One turning vector, and how many steps it has turned:
The counts run from 0 to 1440.
[117 113 130 122 101 133 115  75 154 128 104 104 168  79 121 148 136 154
 100 113 122 146  49 155 176 172 123 146 100 115  93 126 170 134 116 146
 131 128 138 146 141 136 104 104 120 102 103 112 137 158  95 128  98 119
 110 136  68 155 127 129 133 128 105  84 124  97 158 116 155 100 138 111
 133 168 159 143 128 107 138 160 150]
237
[135 140 109 123 116 122 105 133 148 121 152 115 133  86 139 122 126 193
 129 129 149 114 120 123 175 160 131 124 125 103  87 115 198  98 106 188
 132  97 145 125 121 146 113 122 110 153  91 138 134 118 104 119 139 124
 161 160  96 158 142 124 168 134 127  92 168  96 188 155 163 138 142 162
 149 172 145 147 101 128 119 139 142]
812
[124 152 100 130 101 101 132  99 129 114 113 153 143  45 153 110 125 165
 111 120 102 145 109 139 150 163 128 117 107  95 132 119 158 102  94 190
 130 118 141 136  85 138 114 132  87 126 120 108 152 142 110 137 106 133
 176 155 101 133 155 101 161 142 103  88 136 122 104 117 146 158 120 124
 181 114 173 135 105 140 109 141 113]
961
[131 111  96 122  97 134 107  86 158 133 112 110 132  77 129 133 137 169
  99 135 119 139  60 163 187 186 108 134 121 111  90 162 155 150 127 162
 132 114 140 132 114 160 114 117 123 102  88 105 148 141 119 129 106 115
 134 140  65 173 123 123 112 135 131  90 106  96 156 104 156 117 153 118
 146 154 147 142 143 121 134 164 137]
153
[128 163 114 113  71 115 110 113 145 129 145 110 130  97 123 152 139 183
 109 116 124 119 104 136 189 171 139 138  91 115  96 117 197 105 124 176
 130 116 125 151 131 142 140 104 123 142 116 144 159 168  93 110 127 132
 152 155 108 159 164 127 137 125 131 106 162  92 170 138 175  98 131 148
 158 166 145 142  89 115 130 135 143]
1196
[125 157 102 154 100 137  91 125 123 126 125 120 121 120 138  88 150 143
 117 122 128 145  84 142 149 157 126  94 120 148  99 143 190 110 140 196
 151 115 151 100 119 146 115 121  77 117 107 130 149 160 131 120 127 115
 179 187 119 147 144 118 163 153 108  99 146 111 139 107 171 161 105 143
 164 132 157 147  88 138 133  87 122]
90
[123 140 127 149 117 112  95 126 123 149 113 144 151  90 121 121 131 150
 141 134 170 148  70 137 129 143 130 133  96  67 120 130 174 120 123 166
 172 115 120 111 140 174 102  96 107 128 154 140  95 138  78 102 117  99
 141 182  61 131 147  93 169 137 112  87 152 122 150 124 140 123 137 134
 150 169 134 161 123  96 130 115 150]
401
[133 121 122 125 109 117 107 104 141 127 131 107 131  89 128 142 159 155
 117 133 126 126  78 136 213 170 131 155  91 135  93 145 178 117 104 162
 125 116 149 166 106 127 133 106 137 139  90  95 155 153 103 126 111 147
 136 148  79 169 123 125 116 157 122  87 135 100 172 156 151 100 136 149
 138 171 161 146 117  99 129 121 160]
1194
[123 114 107 123 142 124 109 119 122 144 100 132 133  67 128 139 148 140
 117 121 125 150  81 126 151 142 123 155  56  93 116 105 146 108  99 159
 112 117 163 163 111 139 105 120 113 138 114  93 147 139  69 138 136 125
 143 148  40 137 131 113 136 148  86  89 130 125 142 121 141 110 130 135
 137 167 174 150  96  98 137  98 134]
1419
[144 130 101 127 117 147 104 130 136 126 144 127 104  83 130 147 122 115
  99 127  97 133 112 165 122 171  92 133 117 122 104 119 177 108 147 201
  98 108 129 114 125 159 118 124  58 134  89 138 157 147  96 164 125 142
 164 172  84 142 165 116 143 139 116  81 139 102 149 110 155 151 140 114
 133 152 183 118 113 131 141 127 139]
381
[103 118 140 165 119 139 126 122 140 137  99 130 147  67 115 129 130 125
 121 151 102 130  72 156 155 137 129 124  82 116 134 127 157 110 115 161
 123 111 162 143 113 139 103  99 101 130  92 107 113 157  84 168 118 143
 126 153  61 143 132 102 118 144 113  37 122 100 140 125 142 115 102 132
 109 173 170 154 109  96 132 117 142]
244
[115 181 107 127  90 111  95 138 159 116 105 127 111 105 153 110 135 158
 120 130 108 112 103 169 173 167 107  93 124 103 107 122 188  94  94 165
 168 110 151 113 106 143 113 135 123 156  83 127 122 150 121 117 109 119
 159 167  93 157 137 123 171 140 117 109 157 118 174 123 155 153 127 140
 152 124 139 147  88 148 124 118 128]
257
[114 138 126 120 102 122 106 108 169 125  83 123 148  92 152 134 128 136
 100 131  85 105  80 186 181 189 123 118 116 134  80 148 177 130 102 156
 150 109 165 140 102 134 126 131 121 158  82  84 146 143 109 138  76 122
 133 154  77 164 134 125 148 156 115  94 127 118 154 121 143 127 134 120
 145 126 164 126 108 129 110 141 152]
1270
[132 104 122 119 139 114  90 100 145 142 109 132 158  89 142 154 128 127
 112 143 147 122  56 162 127 171 133 101 114 122  76 145 189 130 147 151
 142 116 151 120 153 167 140 134 107 171 120 143 142 127  82 104  97 118
 124 182  93 135 154 110 169 156 126 110 145 126 163 118 124 115 154 112
 140 152 169 134 134  86 113 118 165]
589
[106 161 109 170 105 123  91 153 104 134  94 141 144  95 141 107 140 120
 112 113 118 144  66 140 171 162 140 122 125 138  79 148 171 137 145 171
 159  97 137 122 130 182 128  87 103 117 133 113 111 161 104 124 110 117
 125 165  86 155 136 125 185 141  99 101 104 141 146 100 171 135  88 140
 151 147 158 113 120 130 118 120 128]
779
[123 107 111 116 102 124 111 111 115 144 115 123 136  77 125 123 141 166
 108 107 131 144  97 105 159 169 124 164  78  89  98 126 177 154 107 204
 143 110 158 148 106 144 111 109 103 126 112  98 175 151  96 143 125 114
 156 163  82 162 147 123 124 150 107  79 135 112 142 138 138 142 136 140
 161 137 155 152 115 122 129 145 128]
22
[135 111  97 116 108 139 100  86 143 125 128 122 131  91 137 145 154 156
 124 113 118 158  67 166 176 195 103 148 132 122  90 139 173 134 109 163
 134 127 165 142 110 142 101 135 144 133  74 109 141 147  88 131  96 132
 112 145  67 178 143 110 130 113 104 105 125 106 146 108 162 105 130 125
 155 165 149 138 140 107 134 149 133]
998
[109 146 105 137  80 103 116 120 102 147 118 133 142  78 118 128 140 171
 116  98 135 141  96  90 178 156 137 151  85  87 107 118 183 141 101 196
 145 110 146 147 116 163 117  87 113 120 134 113 156 168  94 122 135 127
 145 159  88 161 149 119 141 154 108  88 122 133 149 134 152 138 117 146
 157 135 146 146 118 123 111 140 117]
21
[ 83 115 141 144 141 122 116 111 113 122  96 141 162  75 149 132 136 131
 131 136 116 141  54 172 145 148 140  88 104 123  93 136 166 133 126 158
 148 113 168 147 126 169 136 123 108 156 139 126 132 156  91 133  98 138
 128 178  97 141 155 115 166 172 104  84 116 130 136 103 135 125  90 122
 158 110 176 115 116 105 112  77 126]
582
[152 112 119 115 112 124 122  91 138 115 126 133 158  70 129 137 142 167
 119 132 119 124  64 146 197 144 143 131  79 138  80 114 157 110 116 154
 109 107 135 168 137 135 135  95 142 122 126 134 137 131  88 132 123 145
 124 145  88 135 154 123 133 149 131  80 115  86 157 141 160  97 123 142
 134 174 169 140 124  81 123 111 160]
433
[186 122  88 127 109 146  98 120 131 134 126 163 139  83 116 117 130 148
  90 120 138 125  98 129 149 169 139 130  91 155  75 131 180 135 156 195
 106 101 158 129 132 133 126 116 112 150 110 154 131 110  86 148 142 125
 155 166  91 134 162  93 158 142 136 101 135  80 157 148 139 145 128 144
 144 159 183 141 129 110 103 135 141]
983
[ 85 144  96 125 124 101 129  95 125 115 136 122 140  82 158 152 140 169
 156 108 142 135  81 146 156 151 123 107 145  83 101 104 186 103  91 176
 147 117 144 115 133 165 115 137  98 140 123 130 159 129  86  92 116 136
 136 189 106 162 171 105 164 145  92 115 154 131 145 114 163 137 133 121
 152 154 145 139 105 122 114 141 133]
670
[134 102 136 143 156 123 116 146 143 120 124 140 152  71 149 127 128 146
 139 154 139 122  94 145 167 151 150 125 104 123  94 124 165 105 114 164
 131  82 161 136 110 154 130 110 115 151 111 123 123  98  87 132 125 156
 137 170  56 140 137 106 145 144 124  67 122 109 164 153 138 114 133 150
 125 192 167 139 118  98 111 114 160]
1361
[137 168  87 132  89 112  85 100 129 132 132 123 112 101 136  95 163 159
 116 105 141 139  77 130 178 163 107 110 125 119  97 144 175 110 112 190
 163 122 137 125 121 122 115 118 114 119 107 124 136 146 143  91 128 104
 166 170 105 155 126 122 168 159 101 128 157 121 157 133 168 155 133 158
 166 130 136 165  98 135 119 106 136]
558
[116 139 147 143 122 108  98 139 153 137 114 132 159 110 125 130 132 143
 129 147 144  98  67 158 158 149 148 103 103 124  83 138 200 119 143 154
 161 112 142 127 142 166 135  99 128 166 120 150 104 146  78 114 110 117
 125 176  82 136 143 112 158 157 132  79 148 100 182 144 139 109 122 140
 120 159 149 152 112  96 137  96 151]
1275
[118 125 106 129 119 135  84  96 143 136 122 114 132 100 131 138 147 156
 134 143 142 163  43 186 129 172 123 108 127 126  99 154 185 132 160 151
 123 128 159 111 154 165 137 158 140 148 103 171 114 142  85 118 110 123
 126 172 106 159 167 102 152 123 118 109 140  99 157  81 163 100 106 123
 168 149 146 139 112  89 136 102 129]
448
[119 124  91 131 124 126  75 126 130 142 108 114 106  92 146 135 180 120
 127 124 130 153  67 159 173 166 106 132 122 121 104 142 156 109 103 149
 127 110 168 139 101 135 117 135 124 129  72  99 142 140 113 122 112 121
 142 169  54 154 113 133 151 157  82 130 129 138 158 101 139 119 136 141
 153 152 168 160 107 113 124  80 148]
940
[157 111  86 135 122 136  84  98 130 142 117 123 118  97 126 109 173 116
 106 131 143 150  51 159 138 165 115 116 119 147 100 159 165 127 146 183
 127 119 151 114 125 129 117 131  93 102  99 127 148 128 117 127 111 109
 170 190  77 142 136  91 139 172 105 112 143 116 129 103 146 142 139 129
 156 145 176 163 123  97 132  89 159]
1321
[134 108 111 133 147 126  96 107  90 129 115 158 132  72 125 116 160 146
 128 121 130 152  75 120 156 149 116 147  76 120 114 123 155 114 124 170
 106 125 159 167 110 122 132 152 120 163 105 114 145 143  78 158 140 136
 140 150  69 135 145 127 159 151  87  88 135  97 149 137 134 133 102 144
 141 135 180 152 106  93 123  84 120]
657
[172 115  87 114 117 134 101  89 147 110 115 155 128  84 140  78 140 170
 131 125 135 148  73 165 170 168 107 106 135 114  89 135 158 122 108 184
 143 114 169 122 105 128 101 137 142 137  95 138 117  92 137 127 124 110
 153 161  81 151 148  85 144 137 121 107 134  92 146 132 159 163 122 150
 171 124 138 148 121 126 120 118 122]
1375
[132 145 108 121  88 124 104  88 126 124 128 118 132  93 130 146 157 135
 114 108 120 160  61 161 140 166 112 116 119 108  85 118 177 110 121 160
 150 135 129 132 146 124 113 105 105 103 115 144 165 170 109  95  92 109
 131 179 108 149 156 122 172 124  78 150 154 136 131  99 166 110 127 117
 173 141 163 146 103 110 135  99 165]
858
[112 169  90 150  86 140 100 137 131 130 116 133 101 112 122 112 141 126
 125 113 111 135  81 167 125 151 108  98 130 124 122 118 181 100 128 184
 136 116 151 100 119 146 110 123  81 140  95 153 133 160  98 138 131 119
 157 190  99 150 166  95 147 144 111  98 159 121 147  94 174 150 103 142
 153 132 157 155  75 127 139  93 124]
935
[149 144 132 144 147 106  67 159 111 138 122 129 117  74 143 120 134 121
 103 141 136 135  81 160 156 175  93 151 102  96 103 147 166 110 139 170
 146 107 109 121 106 163 122 129 101 159 112 100 119 154 109 131 115 120
 155 162  43 139 122 133 182 151  86  92 127 134 152 127 134 136 135 124
 141 166 153 141 127 115 142 107 134]
947
[107 133 118 129 114 122 120  97 163 108 113 115 135  61 138 135 126 158
 126 147  99 124  68 191 174 151  94 116 122  71 116 123 154 103  95 153
 140 128 118 121 112 158  98 116 112 115  96 122 116 127 111 127 106 136
 121 157  53 149 135 112 115 140 119  65 123  95 155  90 162 119 140 103
 117 178 145 135 126 114 150 155 146]
538
[114 175  98 177 101 114  91 135 117 136 110 145 108  78 141  92 164 146
 119 132 107 140  81 153 168 142 125  73 115 117 120 137 158  96 119 167
 139 104 129 125 112 145 124 114 112 114 112 138 101 165 140 122 133 133
 141 173  98 137 129 136 173 171 105 108 135 131 155 110 157 141  92 151
 158 130 160 158  99 125 102  73 124]
554
[137 102 108 131 118 149 114  80 140 133 128 111 137  81 100 139 137 132
 113 125 129 137  65 162 123 143 106 129  98 125 119 131 177 122 147 178
 106 128 139 125 152 136 105 133  87 126  94 143 146 139  78 141 138 126
 136 177  77 146 146 103 108 150 116  68 143  71 162 114 149 123 139 111
 114 173 161 156 116  95 147 114 150]
926
[124 146 121 134 106 139  92 134 147 114 108 154 140 116 140 113 116 143
 130 123 125 149  70 178 131 164 120  99 141 109  85 115 187 125 131 173
 174 112 162  97 135 169  94 106 126 135 117 165 101 129  96 119 106 105
 131 179  96 138 166  93 186 112 119 106 143 121 146  92 168 145 105 138
 168 133 136 127 108 112 135 109 128]
1076
[129 100 131 105 140 149 118 105 138  92 126 128 136  75 140 104 141 157
 131 133 102 144  85 161 161 147 104 126  91 115 108  99 163 119  98 176
 127 124 166 161 104 122 111 130 129 144  91 133 157 135  90 155 140 125
 150 150  82 146 152 125 128 145 106  87 131  83 148 135 164 152 104 148
 165 124 156 142  92 115 149  77 123]
1205
[141 112 135 141 129 140  83 136 125 132 129 125 146 103 122 110 139 128
 128 125 148 151  79 148 131 183 111 154 135 106  94 145 195 142 132 186
 178 108 156 115 102 158  91 111 108 148  99 111 129 136  92 130  99 112
 134 172  66 166 141  93 153 134  93  76 133 121 145 119 138 135 128 138
 140 159 140 145 132 120 151 130 132]
316
